Each row has a name. Each question is about the rows just above it.

150	124	124	51	139	189	93	138	95	117	105	110	164	99	146	97	90	149	82	109	117	53	81	102	114	61	80	145	101	96	67	134	137	155	69  Z_918
64	119	104	81	105	90	124	89	92	104	131	91	93	88	111	112	118	114	119	106	105	87	96	94	110	91	93	94	77	118	91	122	85	86	108  Z_589
72	101	101	103	90	81	113	98	95	112	132	80	83	90	122	98	105	118	88	93	114	129	89	118	99	99	133	83	103	105	92	101	97	129	100  Z_973
48	63	107	109	69	83	101	92	99	106	127	79	96	97	142	85	111	121	60	73	96	129	61	110	109	79	113	76	114	116	96	77	84	129	96  Z_75
Which entry of Z_918 is missing from 117	137	110	97	145	155	109	81	124	134	146	101	51	189	138	53	105	99	139	61	150	149	117	95	67	82	96	93	102	124	164	114	90	69? => 80
Shuffled Z_918 with one entry gone: 90	139	81	164	134	82	80	137	93	124	105	117	95	69	155	146	138	149	117	53	101	102	61	96	51	124	109	110	189	67	99	114	150	97, missing => 145
Shuffled Z_973 with one entry gone: 99	105	83	133	98	99	92	129	100	114	90	101	83	93	95	98	118	81	105	101	113	101	80	118	88	103	89	90	112	72	103	129	122	97, missing => 132

98	106	93	88	82	110	81	65	63	75	104	94	109	82	98	115	89	127	110	114	72	112	122	126	122	86	76	93	91	106	95	74	80	90	121 : Z_183
91	98	106	111	108	105	98	84	98	116	112	102	79	94	104	101	99	83	73	70	101	102	106	106	88	116	93	76	87	99	113	96	121	97	113 : Z_628
94	129	93	99	102	94	127	76	98	77	104	95	95	89	101	106	83	110	113	121	86	100	96	130	71	94	95	118	134	84	100	72	92	115	119 : Z_269
76	74	94	100	76	72	56	63	102	103	100	73	37	95	129	51	95	92	75	127	68	76	95	74	139	87	93	72	111	89	87	84	107	139	102 : Z_367
95	138	42	196	44	106	144	86	107	120	103	101	112	195	86	135	109	117	81	130	105	52	157	78	66	186	99	153	61	42	42	69	106	132	87 : Z_619
91	91	106	69	61	50	79	78	101	66	105	87	82	88	128	105	90	110	91	112	60	119	88	89	139	102	78	63	89	100	87	89	114	112	115 : Z_765
Z_367 without one entry, shuffled: 76	51	68	87	63	76	76	95	84	100	72	139	102	92	73	87	95	93	139	74	95	74	94	89	103	56	72	127	107	129	100	111	37	102. Gone: => 75
Shuffled Z_765 with one entry gone: 89	78	112	128	88	139	105	106	112	91	90	69	50	87	82	89	91	110	88	101	89	60	100	105	91	63	119	78	115	87	102	79	61	66, missing => 114
Which entry of Z_269 is missing from 94	96	134	95	106	71	102	72	94	127	99	119	113	115	100	110	93	130	94	95	92	118	86	100	104	77	76	84	89	95	121	98	83	101? => 129
Z_619 without one entry, shuffled: 109	81	99	135	103	86	117	138	106	95	105	42	101	42	153	157	52	120	78	61	87	107	66	144	130	69	196	106	42	112	86	44	132	186. Gone: => 195

89	90	59	63 -> Z_210
0	140	148	101 -> Z_538
164	195	196	43 -> Z_922
99	131	181	60 -> Z_698
180	11	10	11 -> Z_113
86	85	170	137 -> Z_279
99	131	46	94 -> Z_265
Shuffled Z_210 with one entry gone: 89	63	59, missing => 90
Which entry of Z_279 is missing from 137	85	170? => 86
Shuffled Z_210 with one entry gone: 59	90	63, missing => 89
Shuffled Z_279 with one entry gone: 85	137	86, missing => 170
Z_922 without one entry, shuffled: 195	43	164. Gone: => 196
Z_279 without one entry, shuffled: 170	85	137. Gone: => 86

187	76	194	107	93	118 : Z_791
109	89	134	85	105	88 : Z_73
87	172	101	173	79	115 : Z_287
67	68	60	99	62	112 : Z_481
Which entry of Z_73 is missing from 134	105	88	85	109? => 89
Z_287 without one entry, shuffled: 173	79	101	87	115. Gone: => 172
Shuffled Z_481 with one entry gone: 99	112	60	62	68, missing => 67

171	175	167	65	165	167	64	183	63	174	184	58	180	173	165	69	173	168	161	163	71 = Z_938
15	11	20	30	42	20	27	27	26	11	26	40	29	13	42	44	13	18	27	43	47 = Z_475
177	183	170	187	137	170	159	170	193	182	149	171	147	180	137	173	180	173	163	136	170 = Z_233
66	63	69	151	67	69	149	51	156	63	51	161	55	65	67	142	65	68	137	68	138 = Z_391
Which entry of Z_233 is missing from 147	183	180	159	173	187	177	193	170	173	170	137	170	137	180	149	182	170	136	163? => 171
Z_938 without one entry, shuffled: 171	183	173	184	175	69	71	174	173	180	64	58	165	63	165	167	168	163	161	167. Gone: => 65
Which entry of Z_233 is missing from 136	149	183	170	187	173	171	180	147	173	170	193	159	180	182	170	137	137	163	170? => 177
Shuffled Z_391 with one entry gone: 51	156	161	151	63	55	67	69	142	65	67	51	137	68	63	68	69	66	149	65, missing => 138

145	159	91	41	109	191	105	64	111	194	190	24	153	56	137	99	113	141	101	51	161	106	123	159	104	101	79	52	59	148	58 : Z_379
163	106	97	99	118	109	82	86	149	120	75	86	78	56	124	100	174	155	96	143	77	129	94	158	74	47	7	85	162	81	101 : Z_471
147	108	128	107	58	149	75	47	113	157	177	105	114	109	96	55	148	100	55	130	140	118	138	64	87	155	88	88	116	41	80 : Z_626
98	99	106	103	95	103	95	95	100	101	110	104	99	103	98	94	105	99	94	104	102	102	105	92	96	107	99	100	105	89	97 : Z_680
Shuffled Z_626 with one entry gone: 118	75	64	55	88	55	107	116	58	138	149	108	130	147	100	96	105	157	155	47	128	41	140	87	113	88	114	109	80	148, missing => 177
Z_379 without one entry, shuffled: 64	41	109	79	145	194	148	51	91	58	113	190	153	56	99	111	105	59	159	104	106	137	101	24	159	161	101	52	191	123. Gone: => 141
Which entry of Z_471 is missing from 118	100	143	149	56	47	109	81	124	74	99	86	85	96	174	77	101	7	155	86	163	120	158	94	97	129	162	75	82	106? => 78
Which entry of Z_626 is missing from 147	75	47	64	138	105	116	113	177	55	87	108	157	155	96	100	88	128	80	41	149	109	130	140	55	88	58	107	114	118? => 148
Which entry of Z_471 is missing from 47	174	109	158	149	106	143	118	162	94	97	155	124	96	77	7	101	99	85	56	81	82	86	120	86	100	75	129	78	74? => 163
Z_379 without one entry, shuffled: 159	145	123	51	148	190	59	64	99	41	106	58	194	101	153	161	111	113	52	79	56	24	109	104	137	141	91	159	105	101. Gone: => 191
Shuffled Z_626 with one entry gone: 130	47	114	41	108	109	113	105	128	88	96	55	157	55	87	155	118	58	149	116	177	80	100	138	75	64	148	88	147	107, missing => 140

149	96	112	98	56	47	58	94	120	155	156	164	156	119	52	158	97	40	121	159	40 = Z_150
138	41	45	155	59	50	61	181	44	144	144	152	144	45	56	146	157	42	42	147	42 = Z_194
137	46	159	54	66	59	67	32	166	142	143	151	142	165	63	144	51	167	168	145	53 = Z_429
57	110	80	107	142	152	140	114	71	51	50	41	50	73	146	48	108	160	70	47	160 = Z_294
101	102	21	168	98	98	98	192	23	101	101	101	101	22	98	101	170	98	20	101	98 = Z_369
65	30	173	37	144	152	142	16	176	62	61	56	61	175	147	60	36	158	178	60	158 = Z_797
125	166	25	157	69	62	71	186	27	129	129	135	130	28	66	131	159	55	24	131	55 = Z_566
143	135	75	131	56	46	58	143	76	149	150	159	150	77	52	152	131	37	75	149	38 = Z_275
60	156	39	148	143	150	141	166	33	55	55	49	55	34	146	53	151	155	54	155	155 = Z_161
Z_429 without one entry, shuffled: 165	66	145	137	166	32	142	59	51	54	63	167	144	67	151	53	46	142	159	143. Gone: => 168
Shuffled Z_429 with one entry gone: 159	142	143	53	32	54	59	168	66	137	165	142	167	151	166	63	67	46	144	51, missing => 145
Which entry of Z_161 is missing from 55	143	55	60	148	49	34	150	53	141	55	146	151	39	155	33	54	166	155	155? => 156
Shuffled Z_566 with one entry gone: 125	130	131	166	66	28	159	71	27	129	55	55	157	186	135	69	24	62	131	129, missing => 25
Which entry of Z_369 is missing from 98	98	101	101	98	101	20	101	22	98	101	98	170	168	192	101	101	98	23	102? => 21
Z_566 without one entry, shuffled: 55	62	131	159	27	66	125	71	135	28	25	166	129	69	130	157	131	129	55	186. Gone: => 24
Z_161 without one entry, shuffled: 33	54	55	60	143	49	150	151	146	155	166	39	141	155	156	55	155	34	55	148. Gone: => 53

173	72	121	71	35 = Z_962
173	71	121	156	35 = Z_917
101	114	108	112	73 = Z_199
52	183	63	117	65 = Z_751
173	72	121	155	109 = Z_38
85	74	75	114	130 = Z_417
127	94	106	118	114 = Z_669
125	71	116	110	96 = Z_276
107	183	106	151	30 = Z_833
99	183	100	100	100 = Z_967
Shuffled Z_917 with one entry gone: 173	156	121	71, missing => 35
Z_962 without one entry, shuffled: 121	173	71	35. Gone: => 72
Which entry of Z_38 is missing from 121	109	72	155? => 173
Z_276 without one entry, shuffled: 110	71	116	125. Gone: => 96
Shuffled Z_962 with one entry gone: 71	121	173	35, missing => 72
Shuffled Z_833 with one entry gone: 183	151	30	107, missing => 106

106	94	47	96	19	135	92	65	122	99	69	137	122	48	151	74	90	95	117	101	45 : Z_362
91	84	150	84	76	103	101	129	102	125	131	82	72	131	93	131	75	57	93	85	95 : Z_989
171	88	140	105	141	127	98	154	80	98	101	121	90	63	27	70	92	104	112	24	88 : Z_370
111	65	102	117	155	97	101	96	131	71	70	120	74	130	120	79	61	63	86	127	91 : Z_26
83	140	40	99	134	118	96	105	110	97	79	95	102	78	68	97	128	132	126	80	57 : Z_597
78	142	77	79	87	76	74	105	82	99	148	65	94	93	115	87	94	167	79	121	83 : Z_553
84	143	139	130	124	64	127	113	129	94	201	122	72	86	78	116	124	120	142	89	31 : Z_346
57	100	194	60	82	87	109	106	99	147	57	110	150	135	151	143	112	136	36	121	115 : Z_830
88	124	26	107	161	61	127	120	115	56	143	107	57	121	77	80	198	103	115	119	100 : Z_292
Shuffled Z_362 with one entry gone: 19	95	90	92	151	122	122	101	65	69	47	137	135	106	45	74	48	94	117	99, missing => 96
Which entry of Z_26 is missing from 131	65	79	120	130	127	71	120	61	117	97	102	63	91	74	96	86	155	70	111? => 101

43	106	86	97	42	93	107	95	61	108	63	85	92	93  Z_311
172	113	132	133	144	178	106	98	123	90	78	107	129	193  Z_782
172	113	132	133	144	178	106	98	123	90	78	148	136	93  Z_821
Which entry of Z_782 is missing from 144	193	78	90	129	132	107	113	172	106	178	98	133? => 123
Z_782 without one entry, shuffled: 129	78	178	193	98	113	107	172	123	106	90	133	132. Gone: => 144
Shuffled Z_782 with one entry gone: 133	193	78	98	107	132	113	90	106	178	123	172	144, missing => 129
Z_311 without one entry, shuffled: 95	85	93	42	61	86	108	92	107	43	106	93	97. Gone: => 63
Which entry of Z_311 is missing from 43	107	86	42	95	85	92	93	63	61	108	97	93? => 106
Shuffled Z_311 with one entry gone: 93	97	63	106	92	108	42	86	85	61	107	43	93, missing => 95

96	108	102	84	99	95	115	96	93	95	93	91	95	93	86	85	107	110	134  Z_500
93	95	73	99	74	147	62	67	120	56	124	88	143	144	84	168	131	101	52  Z_354
108	82	92	135	98	119	60	104	119	105	120	119	119	122	75	145	90	78	17  Z_40
109	81	94	137	117	116	61	107	118	109	119	121	116	119	75	141	86	77	17  Z_300
111	81	99	140	105	109	65	113	116	118	116	125	110	113	76	133	80	76	20  Z_108
98	108	106	87	104	87	120	102	91	103	90	94	88	87	111	75	101	108	137  Z_843
107	99	116	109	117	73	116	123	91	131	88	113	75	75	105	64	77	94	113  Z_996
102	86	83	122	87	135	56	87	121	82	124	106	132	135	77	161	108	87	24  Z_650
97	108	104	85	102	90	119	100	91	99	90	92	90	89	111	78	103	109	138  Z_37
95	108	100	84	98	97	113	94	94	92	94	90	97	96	109	88	108	110	131  Z_524
Z_500 without one entry, shuffled: 93	96	84	95	95	107	86	93	134	93	110	115	95	108	99	96	102	91. Gone: => 85
Z_300 without one entry, shuffled: 116	121	75	81	117	141	119	86	77	94	109	116	107	61	109	17	137	119. Gone: => 118

54	82	109	123	88	151	75	53 = Z_639
119	82	99	81	88	80	103	13 = Z_514
89	138	90	122	86	194	85	50 = Z_799
90	68	84	112	82	152	151	146 = Z_201
Which entry of Z_639 is missing from 123	54	109	75	82	88	151? => 53
Z_639 without one entry, shuffled: 88	109	123	151	53	54	82. Gone: => 75
Shuffled Z_514 with one entry gone: 88	13	119	82	103	99	80, missing => 81
Which entry of Z_799 is missing from 194	50	85	138	122	86	89? => 90
Which entry of Z_514 is missing from 80	88	119	13	82	99	103? => 81

100	42	72	32	108	125	43 = Z_443
122	107	60	101	46	117	92 = Z_213
127	107	62	101	48	116	92 = Z_165
121	107	102	101	48	116	92 = Z_282
100	17	59	135	110	136	54 = Z_652
Which entry of Z_652 is missing from 54	100	135	17	59	110? => 136
Z_443 without one entry, shuffled: 108	125	32	43	100	72. Gone: => 42
Shuffled Z_282 with one entry gone: 121	116	48	107	92	102, missing => 101

